In the data rows, 128 means zero.
Each row has a hidden score. How much does it go up from the first row of each pair to the second? 10 means little or no change, 20 a big rise and 0 a big fall. The score is a weighted sum of the row's numbers plus the product of two more (or one squared), each taken from its middle value.
[ 84  81 145 119  65 154 121 151 142 143 132 188 144 142  73 130 166 135
 108 161 131]
[154 103 132  91 183 186 147 159 186 134 119 158 110 122  81 133  90 120
 140 185 146] 10
[ 96 143 117 142 188 137 158 167  98 112 163  70 135 102 134 142 185 120
  82 112 115]
[148 115 163 100  66 114 181 109 131 131  60  42 185 186 145 143 105  93
 106  89 132] 14
[130 117 142 121 122 103 158  89 115 138  98  65 157 148 151 141  75 101
 110  68 133]
[149  77 145 121  93 195 190 116 171 145 160 137 122 143 127 140  50 126
 147 148 154] 12
[113 209 120 155 169 115  92 168  55  90  81 134 168 140  97 132 124 149
 146  96 118]
[196 139 113 139 102 138  75  65 180 167 157 111 166 118 142 103 151 149
 166 139 105] 10
[100  75 122 157 115 188 219 194 149 115 148  73 164 151 128 120 136 107
 184 179 125]
[101 150 137 115 167 180 144 198 174 151 122 174 112 141 104 142 121 143
 157 191 154] 12
[ 86 129 126 131 161 111 127 169 100 111 120 123 160 128 130 126 200 132
 115 106 122]
[195 137 108 138  97 131  71  62 177 162 151 111 162 115 139  97 151 142
 162 138 101] 12
[216 111 141 142 121 110 111 117 160 147 124 124 181 146 157 116 145 110
 131  95 110]
[112 100 131 111  40 132 160 130 119 116 119 132 115 125 130 128  76 129
 113 109 128] 13
[198 145 129 111 105 156 165  74 163 121 166  58 107 140 130 130  73 106
 119 128 147]
[ 98 117 131 170 138  99 127 179 101 124 190 132 141 113 140 135 203 133
  89 138 129] 7
[155 113 142  74 151 178 165 106 213 163 135 147 103 132  93 139  85 121
 163 182 161]
[166 129 132 134 145  96  64  74 151  97 141 142 174 154 152 133 196 151
 169 118 120] 9
[160  79 136 121 101 130 179 116 138 135 129 119 132 125 166 131  63 106
 136  81 126]
[133 127 135 125 159 105 167 120  93 125 107  53 138 148 135 127  85 102
 129  65 126] 10
[123 110 119 194 164   0  92 185 124 119 125  50  67  63 182  90 148 111
 124 115  74]
[101 190 108 124 127  79  49  43  85 112 127 131  78  87 114 113 107 165
 154 105 138] 10
[ 77 179 117 113  99 127 116 118 162 129 161 172  69 155 127 138 138 122
 106 190 142]
[112  99 151 101  83 105 177  89 130 136  89  57 162 195 146 141  88  96
 105  81 134] 11
[ 86 131 134 135 162 116 128 169 104 116 120 127 164 134 134 131 202 132
 120 108 123]
[133 110 129 147  53 178 126 110 126 131 127 166 129 166  75 130 105 168
 135 179 160] 13
[214  93 141 132  99 163 109 145 165 157 111 167 200 150 128 119 137 138
 154 113 123]
[ 85 178 128 116  78 139 164 106 105 127 132 118 159 141 169 167 161 168
 135  92 160] 10
[ 94 138 119 124 103 130 107 124 164 122 151 182  53 155 132 139 124 125
 110 203 145]
[116  78 140  90 189 164 150 114 180 142  47 102 117 104  97 133 143 137
 161 182 132] 14
[ 62  88 132  74 149 163 149 117 165 130  44 101 134 122 104 129 150 129
 132 178 119]
[ 93 132 143 101 175 188 173 184 173 149  93 128 111 113 107 143 135 140
 149 190 144] 10
[199  92 128 106 108 125 126  99  99 113   7 118 113 187 138 134 154 148
 179 130 132]
[ 76 138 144 174 109  84 113 158  78 122 213 153 128  88 137 136 176 121
  74 131 124] 4
[124 143 128  95 125  92 179 121 119 145 142  93 123 107 174 153  81 108
 123  62 132]
[179 119 128 103 115 195 150 143 164 144 137 149  89 146  70 134  97 132
 151 193 161] 11
[131 125 132 123 158 104 166 121  93 123 106  50 136 144 132 127  85  99
 124  65 129]
[ 93 110 121 163 133  84 118 174  93 121 181 116 130 108 128 121 201 118
  82 135 120] 8
[ 84 176 125 169  94  85 134 167  75  92 163 176 121 103 124 140 168 110
  49 150 112]
[ 81 248 131 129 146 152 121 115 127 117 139 126 134 108 144 150 175 160
 142 127 147] 14
[ 93  99 149  92  64 113 145  84 136 126 105  79 143 177 147 143 104  99
 102  88 129]
[ 97 229 127 144 174  84  64 156 110 135 116 184 198 171 110 129 156 145
 136 115 119] 13
[157 117 114 118 152 164 167 103 125  92 155  70 102 110 138 125  74  87
 129  73 143]
[185 130 137  84 145 172 155 114 196 156 126 147 108 125  84 123 119 119
 146 190 148] 14
[104 198 115 129 131  86  52  45  87 121 139 143  85  94 119 123 110 182
 170 107 152]
[122 142 126  99 125  95 179 121 120 145 140  89 120 104 173 152  81 112
 125  62 133] 7
[123 111 124 197 164   1  96 187 130 117 130  57  72  68 184  86 151 115
 123 113  74]
[212  90 137 135 104 152  84 165 142 140  96 165 174 154 115 121 157 142
 147 118 125] 5
[ 81  75 128 121  78 148 149 163  95 121 126 115 155 155 112 115 181 149
 145 139 131]
[136 118 135 121 154 108 162 103 108 144 126  82 145 125 140 130  74 105
 117  66 129] 6
[134 129 139 129 160 107 172 122  94 128 110  57 141 150 137 131  86 106
 132  65 130]
[122 126 133 134 151  85 168 122  98 140 122  45 169 146 145 119  91 103
 118  65 122] 11
[ 97 102 141  98 173 174 159 164 185 157 111 147 116 141 105 144 121 133
 150 195 150]
[163 130 128 131 145  88  63  72 149  95 138 140 172 149 148 132 195 152
 170 116 117] 11
[162 119  85 142 116  57  90  50  69 141 157 117  95 141 133 110 153 143
 147 159  99]
[ 84  83 133 128  85 156 173 170 101 121 134 112 150 165 118 133 186 159
 153 139 154] 5
[205  85 143 125  78 150 145 155 155 147 122 144 176 158 127 114 111 128
 147 106 125]
[118 115 130 180 198  59 114 171 104 128 181  86  77  69 169 122 169 112
 100 127 117] 6
[192 133 121 132 132  98  83  97 151 116 137 144 152 161 132 125 191 152
 177 151 126]
[129 143  94 121 103 106  45 172  70 110 108 190  51 123  86 115 146 156
 144  84 136] 9
[121 179 128 121  89 182 108 158  34  43  96 133  93 101  69 106 117  99
 117 109 113]
[133 101 119 146 101 104 112 109 146 152 109 135 185 117 175 129  74 121
 157  72 114] 6
[102 127 122 116 152 121 128 110 129 132 163 100 122  74 147 123  81  95
  89  66 121]
[118 118 127 182 199  63 110 171 106 133 179  88  78  70 172 118 169 111
  98 126 119] 8
[199 148 129 112 106 162 170  77 165 122 168  62 108 143 134 137  75 109
 129 130 151]
[164 116 117  80 153  41 131  75 100 135  57  78 130 156 181 161 121 114
 159  84 113] 16
[ 93 135 135 157 152 105 130 195  99 108 159 125 111 110 131 126 193 132
  81 160 133]
[ 58 154 135 103 202 151 128 113 140 135 102 103 160  87 140 125 137 102
 101 105 122] 14
[134 132 150  92  90 101 152  64 145 133  92  71 145 165 150 137  78  84
  97  83 129]
[129 106 139  81 177 191 156 157 199 146 127 147 101 123  84 138  94 119
 152 186 157] 10
[130 159 124 162 193 111 152 206 112 130  94 133  45 100 144 116 100 113
 132 173 118]
[ 58  93 107 129 110 156 168 126 152 147  69 163 104 157 111 111  82 114
 144 173 107] 12
[145 112 157  97  66 112 180 108 128 127  60  39 179 180 139 140 103  91
 102  89 125]
[ 92 109 116 143 141 139 135 194 108 128 150 150 135 134 120 133 202 135
  90 151 133] 6
[134 130 137 132 160 106 171 122  94 129 108  54 141 152 137 131  86 104
 132  65 131]
[ 99 135 145 142  79  98 152 124 102 146  90  40 183 189 156 148 100 114
 131  81 136] 10
[ 93 189 115 152 192  80 102 134 106 137 154 137  22  40 177 101 136 105
 134 112 104]
[155  83 162 136  68 152 140  60 179 153 172 172 163 159 131 153 101 171
 153 136 162] 13
[129 124 137 216 153  51  75 207 127 154 175  75 117  50 179  88 164 125
 132 124  92]
[118 127 138 120 147 115 175 110 115 134 128  60 165 148 147 135  86 100
 118  62 137] 12
[198 100 133 153 123 122  86 158 158 146 100 152 209 140 143 114 165 131
 138  97 110]
[ 93  54 142 109 127 141 114  95 217 169 102 125 186 156 125 121 132 141
 160 173 126] 12
[ 70 247 126 134 119 146 139 125 115 124 158  97 155 111 118 128 162 149
  94 139 130]
[133 130 149  92  91 102 155  63 146 135  93  72 146 166 151 137  77  82
  98  83 127] 6
[ 96 141 121 125 104 132 111 124 165 124 156 187  55 158 135 140 126 126
 114 203 147]
[ 91 140 119  97 163 172 130 196 170 141 110 155  97 123  82 124 113 129
 142 192 138] 12
[ 95  99 136  91 172 171 154 162 185 153 106 144 111 137  98 140 120 127
 145 195 146]
[163 125  94 121  97  65  77  47  68 128 116 120  76 125 110 108 128 144
 151 160 108] 19
[ 91 109 116 146 143 143 142 192 108 128 152 148 133 135 122 135 202 132
  88 150 134]
[126 125 118 158 217  74 147 140 148 180 118  54  93  73 205 114 143 107
 122 110 111] 11
[168 113 115 121 156 140 145 148  89 117  70 107 171 160  91 117 195 160
 102 106 100]
[144  71 136 145 199 118 141  63 175 139 177  61 189 131 165 125 109 112
 111 125 128] 5
[154 207 124 169  95  91  89 118  88 104 144 216 182 129 108 133 166 169
 122 109 104]
[135 132 152  93  91 104 157  63 147 138  94  73 149 169 156 140  78  87
 101  83 131] 7
[194 133 107 138  97 132  71  60 178 158 152 107 161 114 136  97 150 142
 159 138  96]
[ 93  73 146 110  73 173 165 107 166 134 164 117 130 136 110 125  65 126
 144 150 144] 9
[ 98 159 115 107  66 126  95 117 168 140 149 182  66 151 131 132 130 115
 124 185 144]
[138 168 123 157 110 155 109 132  27  61  93 148  45  86  74 111  87 108
 117 115 121] 14
[146 114 164 103  66 116 183 110 132 133  62  44 184 186 146 143 104  93
 105  89 129]
[137 118 136 135 157  82 170 100 108 144 112  38 142 137 150 123  83  99
 119  70 117] 9
[ 89 108 116 156 133 118 122 182 103 125 164 144 127 121 122 130 204 124
  79 144 123]
[114 149 135 105 170 180 147 172 178 135 115 173 116 131  85 133 105 131
 139 198 142] 17
[ 80  73 148  88 161 177 165 125 171 141  40 125 143 125 113 141 155 142
 154 178 129]
[156 105 138  97 183 186 149 161 186 140 121 161 115 130  86 138  92 124
 144 185 151] 9
[ 97 228 134 150 176  89  72 158 118 140 120 192 198 177 117 136 159 148
 142 120 124]
[136  61 141 170 144  94 122 136  70  42 225 206  50  70 155 125 125 135
  78 154 122] 6
[132 174 123 141 188 121  95 146  88 107  57 121 180 151 107 140 116 156
 138  78 118]
[101 130 129 119 154 127 131 110 131 135 167 104 130  85 152 127  79 101
  93  66 127] 7
[ 69 166 111  98  75 125 101 101 154 134 192 160  82 148 123 127 150 128
 114 164 133]
[160 158 122 137 156 137 109 161  66 120  79 160 164 162  93 141 108 164
 154  75 135] 11
[168 106 137 156 101 134 110 114  84 108 224 162 101  56 113 121 112 119
  92  85 132]
[167 114  89 140 116  48  81  56  73 150 152 112  94 141 124 114 150 140
 136 162 104] 18
[ 80 192 122 145 133 109 120 160 113 125 164 136 132 121 131 143 200 134
  93 130 131]
[141 175 127 172  98 133 130 102  46  57 119 212  70 125 103 146  74 147
  85 134 118] 16
[142  70 130 141 201 118 134  63 173 136 173  61 186 130 162 123 110 106
 109 125 128]
[ 73 170 119 104  78 132 111 104 157 138 198 169  92 157 131 131 153 138
 119 167 142] 12
[195 127 149 171 176  98 182 193 119 144 141  63  75  93 199 121 105 102
 142 128 123]
[145 108 122 121 133 153 150 143 110 113 198 121 135  96 147 130  88  95
 110  64 127] 9
[ 91  70 147 104  73 163 162 105 159 128 156 111 126 128 100 120  63 123
 134 150 138]
[167 147 104 149  47 137 120 104  83  92 145 148 125 124  92 120  96 147
  89 135 104] 11
[196 136 108 140  98 131  70  62 176 159 153 107 161 116 137  96 149 146
 161 137  98]
[ 93 131 144 100 174 186 173 183 173 149  93 126 111 114 106 140 135 137
 152 190 143] 11
[205 136 141 109 108 176 183 113 183 143 151 121 122 125 124 137  76 111
 136 155 150]
[226  99 131 118 102 154 115 147 144 137 112 138 144 139  99 123 144 136
 136 151 135] 8
[126 150 131 142 207 124 180 154 153 176 126  60 159 106 210 141 134 121
 139  90 140]
[122 166 106 148 123  20  63  48  78 143 119 122  65 105 137 112 115 128
 137 164 100] 16
[108 120 127 102 162 171 146 185 165 141 110 157  88 138  89 127 110 126
 139 201 137]
[110 164 124 174 154 111  48 124 150 126  61 154 188 132 156 114 200 124
 149 114  96] 9
[130  64 127 118 140 187 156 174 155 156  75 188 148 159  78 112 151 120
 127 192 128]
[ 95 148 105 158 187  60  79 136 130 135 147  62  67  52 157  95 174  99
  99 119  94] 7
[121  95 148  96  54 115 143  90 134 130  57  53 155 180 139 147 107  94
 101  97 129]
[113 148 134 103 170 177 142 172 177 131 113 170 112 128  81 131 104 129
 135 199 138] 14
[161 120 100 117 126 183 111 127  51  78 117 171  63 105  70 120  73 110
 140  98 137]
[115 111 119 171 193  49  98 168  97 120 169  79  70  58 160 104 165  99
  89 122 107] 8
[134 174 112 169 121 144 125 108  42  43 100 174  50  96  90 130  70 127
  81 126 108]
[125  70 153 145 139 197 184 162 178 174 104 178 143 181 132 143 117 151
 175 192 144] 12
[189  75 104 131  72 164 135 143 109 102 162 109 133 159 102 124  89 132
 141 156 147]
[180 122 129 124  77 123 124  90 101 113 174 145 130 127 119 127 100 122
 123  85 132] 9
[ 97 227 136 153 175  88  72 156 115 139 122 186 201 175 118 138 159 152
 142 117 122]
[186 103 113 131 149 132 158  99  95 120 186  86 132 109 150 127 112 107
 110  77 125] 6
[ 81 146 157 181 115  92 128 164  83 126 215 167 142  90 146 143 180 130
  74 133 136]
[200 134 114  81 120 179 159 102 161 130 149 126  68 108  60 122  77  94
 135 159 154] 10
[137 165 122 157 112 153 105 132  28  51  94 148  42  88  75 108  87 109
 118 115 120]
[125 108 112 195 144  32  52 194 117 144 153  54  94  43 158  79 159 103
 119 118  71] 7
[ 73 170 160 102 131 247 153 177 188 109 145 153 144  82  51 132 129 145
 152 154 171]
[108 121 129 105 164 171 149 185 166 144 110 160  90 140  95 131 111 128
 139 200 140] 3
[126  72 147 134 107 216 204 168 163 183 110 157 151 200 138 148 119 176
 185 181 159]
[108 176 118 163 146 111 128 185 134 100 123 150  57 126 136 126 106 119
 105 200 118] 7
[144  72 130 115  90 186 178 114 170 137 151 129 115 135 123 129  47 118
 134 146 154]
[161 113 112  83 148  37 125  75  99 132  51  69 124 151 174 159 120 107
 156  84 113] 18
[131  55 128 158 137  92 116 131  69  46 212 193  41  56 161 112 117 128
  63 152 106]
[186  93 117 162  58 134 131 107 101 147 172 173 144 138 127 135 144 142
 106 124 114] 9
[107 165 131 171 161 113 119 153  69  82 193 130 149  70 116 137 184 129
  49 138 107]
[153 202 122 164  93  80  80 113  84  93 139 211 173 124 100 132 163 164
 108 107  94] 12
[129 176 130 143 199 113 100 176  84 109  67 139 170 153 106 137 130 146
 140  90 121]
[ 54 201 139 127 109 157 142 131 128 120 163 129 171 145 132 138 172 159
 126 142 135] 13
[125 116 123 129 186 157 165 166 168 139  97 148  78 153 122 134  94 127
 142 195 141]
[ 78 149 155 159 154 126 146 148 104  84 179 194  92 121 156 137 134 151
 107 192 128] 14
[ 92 188 113 148 194  86 100 137 107 135 153 141  19  45 179 100 137 103
 138 114 112]
[ 98 181 104 105 119  94  32 101  91 125 149 176  90 126 106 111 140 165
 155  78 137] 14
[140 109 109 140  95 114  78 142 105 131  97 175 160 156 111 107 210 134
 132 131 113]
[125 121 119 204 146  37  68 201 125 153 167  67 102  44 175  80 163 119
 132 122  84] 8
[ 73 144 109 110  66 127 100 104  84 106 112  85 126 144 140 126 137 163
 116  97 136]
[ 91 124 114 117 101 118 115 100 178 125 159 171  75 162 140 138  95 117
 113 194 140] 4
[ 66  95 142  86 153 167 161 120 169 132  50 106 137 133 112 145 155 135
 141 181 128]
[145  73 142 149 201 119 148  65 172 143 178  66 193 135 168 128 111 106
 123 127 132] 6
[117 180 108 137 138 111  56 169 100 138  91 167 136 135 125 141 161 188
 164  76 141]
[167  76 117 109 129 153 110 126  97 100 173 118 104  80 124 117  95  87
 124  72 123] 9
[ 95 228 133 145 175  83  61 154 110 132 110 182 194 171 110 127 156 144
 130 115 116]
[199  49 128 102 131 155 127  77 178 157 116 103 128 139 127 114 107 111
 137 159 135] 6
[ 37 155 121 125 114 128 118 144 124 129 200 130 151 118 129 129 157 116
  87 122 135]
[139 112 125 111 114 111 125 115 129 120 135  90 133 111 164 142  77 116
 109  62 132] 11
[132 174 120 142 188 119  95 147  89 104  57 121 181 152 106 143 116 157
 141  78 119]
[156 201 127 174  95  89  86 117  88  98 146 218 183 131 109 128 167 166
 117 109 105] 13
[ 99 179 118 117 117  90  29 103  89 132 152 173  93 128 107 110 142 170
 156  79 140]
[164 130  95 165 115 138 115 140  29  69  93 116  32 106  80 109  94 123
  98 113 112] 10
[148  74 145 127  65 146 131  55 173 144 147 155 145 142 117 138  88 160
 149 130 146]
[166 130 134 134 145  97  61  73 152 103 143 144 173 153 149 130 196 152
 170 119 123] 9
[ 65  95 139  79 151 166 157 118 169 131  44 107 133 132 114 141 154 129
 139 180 124]
[ 99 161 116 109  67 128  96 118 170 143 151 184  69 152 132 134 131 119
 125 185 146] 7
[196 137 111 141 100 133  77  66 181 164 156 112 168 118 143 102 151 147
 165 139 105]
[ 87  64 121  88 140 195 123 123 134  73 206 131 105  45  61 103 124 109
 114  89 147] 9
[ 97 117 128 161 138 128 135 186 112 138 175 158 142 129 133 142 204 139
  93 148 138]
[ 94 190 110 157 194  84  98 138 107 132 163 137  24  43 175  98 135 106
 130 114 113] 11
[ 86 139 101 117  86 116  72 104 186 122 163 163  55 141 146 127 115 116
 120 184 132]
[131 100 150 101  83 118 181  95 118 127  67  51 156 178 147 143  85  97
 109  81 134] 13
[104 165 131 174 159 110 120 155  68  81 189 128 148  71 118 136 185 132
  49 135 103]
[ 68 109 142 153 120 180 191 140 167 172  85 174 128 189 137 138  88 140
 162 180 130] 14
[ 93 186 114 153 195  82  97 138 104 134 161 137  24  45 175 101 135 113
 134 114 117]
[166 117 117  89 156  44 147  81 104 139  55  74 138 163 187 173 125 118
 165  85 121] 18
[176  97 124 103 114 101 114  99 109 104  14  82 116 126 159 143  83 129
 169  91 128]
[102 168 139  92 105 148 140 211 161 164 125 139 118 140 107 129 160 124
 155 182 146] 6
[ 62 208 126 151 143 145 128 171 118 135 192 134 146 119 147 141 165 132
 103 114 141]
[ 64 159 141 118 207 162 135 121 146 148 113 108 184 112 151 144 142 119
 116 110 133] 14
[ 87 178 129 170  96  89 136 170  78  94 171 178 126 109 126 144 171 119
  52 150 121]
[153 116 145  80 152 183 163 105 213 164 135 150 103 134  93 142  88 122
 167 183 164] 13
[186 104 114 132 151 132 155 100  97 119 187  89 134 113 154 122 109 107
 108  78 122]
[ 83 173 127 104  79 136 156 101 103 123 129 102 148 124 156 155 158 158
 133  88 144] 13
[146  78 138 118  91 184 189 115 169 143 159 129 116 138 121 130  47 124
 145 148 151]
[181  72 128  88 108 193 158 135 177 146 112 130 125 155 104 120 105 126
 148 187 132] 11
[154 163 118 159 114 188 118 159  36  61 126 138  50  64  75 114 104 117
 138 107 129]
[ 87 175 128 170  94  83 133 167  76  90 166 177 119 105 121 143 169 117
  47 151 114] 8
[143 110 119 150  99 131  88 151 113 145  99 187 162 168 119 116 211 144
 134 134 116]
[ 78  70 143  81 160 171 163 121 167 130  32 115 138 120 112 138 154 131
 147 177 124] 13
[219 115 140 113  90 154 124 114 165 147 133 142 164 134 129 117 101 120
 139 114 122]
[ 65 200 127 150 134 128 117  85 106 115 171 125 132  74 127 131 114 121
 119  89 133] 9
[220 119 146 118  93 157 131 118 170 150 137 149 167 136 130 123 102 124
 142 116 132]
[106 120 142 180 232 105 156 107 108 114 135 144 116 103 175 148 132 135
  86 135 123] 8
[156 205 132 175  99  93  92 121  90 105 149 220 185 131 112 133 168 175
 120 110 107]
[173  95 121 100 114 101 111  99 109 101  10  80 113 119 150 136  82 127
 163  91 120] 12
[147 107 118 122 133 156 147 143 111 113 196 119 139  94 151 129  88  96
 114  64 131]
[135 179 120 171 132  31  75  49  88 157 124 139  76 119 144 120 122 129
 153 172 119] 15
[169 117 132 125 124 103 150  93 144 141 133 131 117 120 169 137  64  94
 124  77 122]
[168 132 142 136 146 100  67  77 152 107 145 148 176 158 153 134 196 152
 171 119 124] 12
[ 91 184 138 182 100  98 143 172  85 103 180 189 135 122 142 155 174 128
  68 153 130]
[ 94  97 153 102  63 113 151  86 138 133 108  80 142 186 153 140 104 101
 107  88 133] 8
[129 104 108 124  48 164 113 100 118 113 124 152 110 150  62 118 101 146
 118 173 143]
[125 114 122 127 185 157 161 164 167 140  96 149  78 152 116 131  93 125
 137 195 138] 7
[142 106 108 141  94 111  81 144 104 134  91 183 153 159 116 100 207 136
 129 131 107]
[150 107 133 101 140 133 186 149 127 131 145  95 134 106 163 130  83 104
 108  62 127] 8
[111  96 139 117  41 137 162 134 116 123 128 128 123 125 132 128  77 136
 112 109 134]
[192 133 126 130 133  99  87  96 151 116 141 144 154 159 133 126 191 156
 177 152 127] 11
[ 91 130 138  93 173 184 170 183 172 146  89 123 107 110 101 136 132 130
 148 190 138]
[180  77 127  92 111 197 162 140 178 145 111 135 130 155 106 128 107 123
 151 189 141] 9
[ 94 100 176 143  78 172 149 162 152 163 149 209 170 163  96 144 169 151
 130 165 148]
[143 115 129 115 117 120 134 119 133 126 143  94 137 111 175 151  77 121
 116  62 140] 1
[129 124 108 151 215  66 145 139 143 169 117  45  88  62 203 113 140 104
 123 112 104]
[141  99 159 143 150 201 179 185 168 171 102 200 165 184 115 138 152 150
 159 185 153] 17
[171  92 148  93 141 182 155 115 219 157 140 145 133 144 103 134  84 132
 155 173 157]
[107 200  99 143  97  81  54  37  86 102 108 178 129 136 119 125 121 153
 122 139 107] 12
[162 125  90 133  93  72  72  50  66 122 114 113  71 118 116 104 123 142
 146 157 100]
[220 121 145 119  95 156 130 118 171 154 136 155 170 139 135 127 103 128
 147 117 130] 4
[ 98 130 143  94 169 189 157 172 195 148 119 149 118 129  89 140 111 134
 145 192 150]
[147  80 145 155 203 124 150  69 180 150 179  75 191 143 176 139 114 118
 126 130 139] 5
